(in the rows, 128 means zero)
Each path below is one point turned by a fixed rotation once a step. After each direction that follows a path, write how fast that rotation turns it, in degrees per step (0 if it stays still).
Each turn is a multiple of 5 degrees from 10 to 175, or 0.
Each row of a path follows its step; steps can be skipped.
path 1
step 0: [122 134 128 131 123 136 144 123 127 130 129 123 132 129 137 125 116 124
 117 147 124 126 122 132 124 114 117 144 114 131 117 128 132 127 118 122
 132]
step 1: [123 127 127 111 132 141 139 124 114 134 120 127 125 129 127 122 127 135
 116 126 125 143 137 138 137 123 133 131 123 116 143 133 122 118 128 130
 141]
step 2: [128 118 142 116 132 125 125 129 130 135 133 111 136 126 120 133 118 136
 144 138 124 129 132 140 116 132 131 136 132 133 133 142 128 118 116 127
 134]
step 3: [124 123 128 119 131 130 127 136 136 135 128 125 134 126 131 124 133 119
 119 120 119 125 152 125 115 135 119 149 130 131 133 132 118 131 131 139
 119]
step 4: [125 133 140 111 136 120 123 129 137 120 112 146 118 125 133 127 132 115
 136 133 128 119 118 132 128 122 119 137 128 136 133 135 115 125 126 126
 131]
step 5: [129 121 121 130 138 124 124 126 110 129 115 129 124 133 138 120 134 134
 133 134 138 117 130 144 125 125 128 133 120 127 111 133 122 136 129 147
 125]
step 6: [123 124 116 128 129 124 135 125 147 141 123 124 126 138 137 121 127 141
 116 143 147 133 114 130 122 123 123 136 130 127 135 135 127 129 132 126
 130]
step 7: [125 124 126 135 131 126 139 135 130 143 123 129 118 118 124 120 130 118
 129 137 131 150 134 138 140 139 140 140 123 123 123 127 123 125 117 125
 129]
step 8: [114 126 136 130 112 145 126 134 128 123 124 125 125 130 126 119 119 124
 132 148 124 121 133 139 118 130 130 137 135 120 139 127 136 136 117 128
 134]
step 9: [121 138 134 124 136 142 140 124 129 133 128 140 132 130 125 131 123 127
 117 128 123 116 136 144 132 143 125 138 131 125 128 137 135 108 136 137
 126]
step 10: [128 118 130 128 121 121 136 125 130 127 123 137 143 128 116 124 129 135
 139 123 127 114 128 129 132 126 132 139 124 132 140 147 113 126 120 136
 142]
step 11: [125 122 132 137 136 124 139 118 125 141 128 114 122 136 146 126 124 126
 138 129 121 116 138 129 132 127 117 140 131 134 131 126 108 128 133 129
 121]
Directions:
[132 130 127 129 127 130 132 124 126 129 124 123 125 125 131 126 130 128
 125 132 127 134 124 127 127 128 133 129 127 129 128 128 133 131 129 127
 131]	55
[127 127 131 126 124 128 126 127 123 130 126 130 125 129 129 133 131 127
 130 128 129 128 127 126 132 128 134 131 123 127 132 124 123 129 126 125
 128]	115
[131 125 130 125 131 128 126 123 129 124 130 125 131 128 132 128 129 126
 128 124 121 127 126 127 126 129 130 129 131 131 131 128 123 126 128 134
 130]	45
path 2
step 0: [139 133 133 124 134 139 135 134 147 130 120 142 114 136 125 134 142 141
 136 139 130 122 125 134 138 129 126 120 120 128 129 124 145 126 129 127
 131]
step 1: [125 134 119 117 121 139 124 118 133 126 128 136 114 129 117 132 126 144
 125 121 120 122 125 129 126 135 119 131 135 118 114 112 146 134 120 128
 134]
step 2: [120 128 135 117 120 123 133 132 125 123 125 121 114 124 131 128 144 142
 124 121 126 127 123 113 116 115 114 128 132 109 123 125 125 142 131 133
 129]
step 3: [137 116 134 122 119 128 135 126 135 123 126 124 119 123 121 128 150 136
 116 128 123 109 124 129 129 117 134 123 135 130 125 125 117 112 138 135
 122]
step 4: [131 113 117 141 127 117 132 118 139 143 118 134 121 117 121 118 139 136
 137 118 127 120 126 134 125 130 129 119 136 128 120 123 127 118 121 124
 132]
step 5: [121 115 133 133 111 129 137 120 124 131 120 132 125 112 137 127 129 131
 129 117 142 121 128 134 117 139 131 123 141 126 126 134 134 146 119 123
 121]
step 6: [137 119 132 117 122 134 137 118 115 123 122 142 116 119 134 129 133 122
 134 134 133 123 120 129 134 118 144 118 121 124 129 137 117 143 130 124
 132]
step 7: [129 131 120 134 114 132 123 104 130 126 117 121 126 127 119 127 125 116
 127 130 120 114 108 129 135 124 131 119 122 134 126 127 124 131 128 117
 141]
step 8: [131 125 134 137 113 116 136 127 138 134 128 117 120 130 135 131 127 125
 133 123 124 128 124 130 131 130 104 121 120 141 131 129 124 146 124 112
 139]
step 9: [136 125 145 116 123 136 133 118 129 133 134 133 124 133 142 126 138 130
 128 138 132 120 129 134 144 132 111 120 123 140 130 129 144 134 136 125
 119]
step 10: [135 133 123 115 130 132 117 115 121 143 141 140 117 124 130 115 131 127
 123 125 119 120 124 133 146 126 116 131 123 118 123 122 135 131 119 131
 136]
step 11: [120 137 129 126 120 131 117 128 129 131 130 111 124 119 136 123 143 119
 127 124 126 115 119 126 128 128 108 136 133 112 138 126 123 133 116 137
 132]
Directions:
[131 128 127 126 124 125 128 127 126 128 123 131 130 127 126 127 132 126
 130 123 129 134 127 125 128 127 130 131 135 130 130 130 126 124 125 130
 125]	40
[124 129 126 131 131 131 126 127 129 132 131 129 125 128 130 128 129 133
 128 127 125 126 130 127 129 125 127 128 135 126 130 128 122 127 129 131
 121]	40
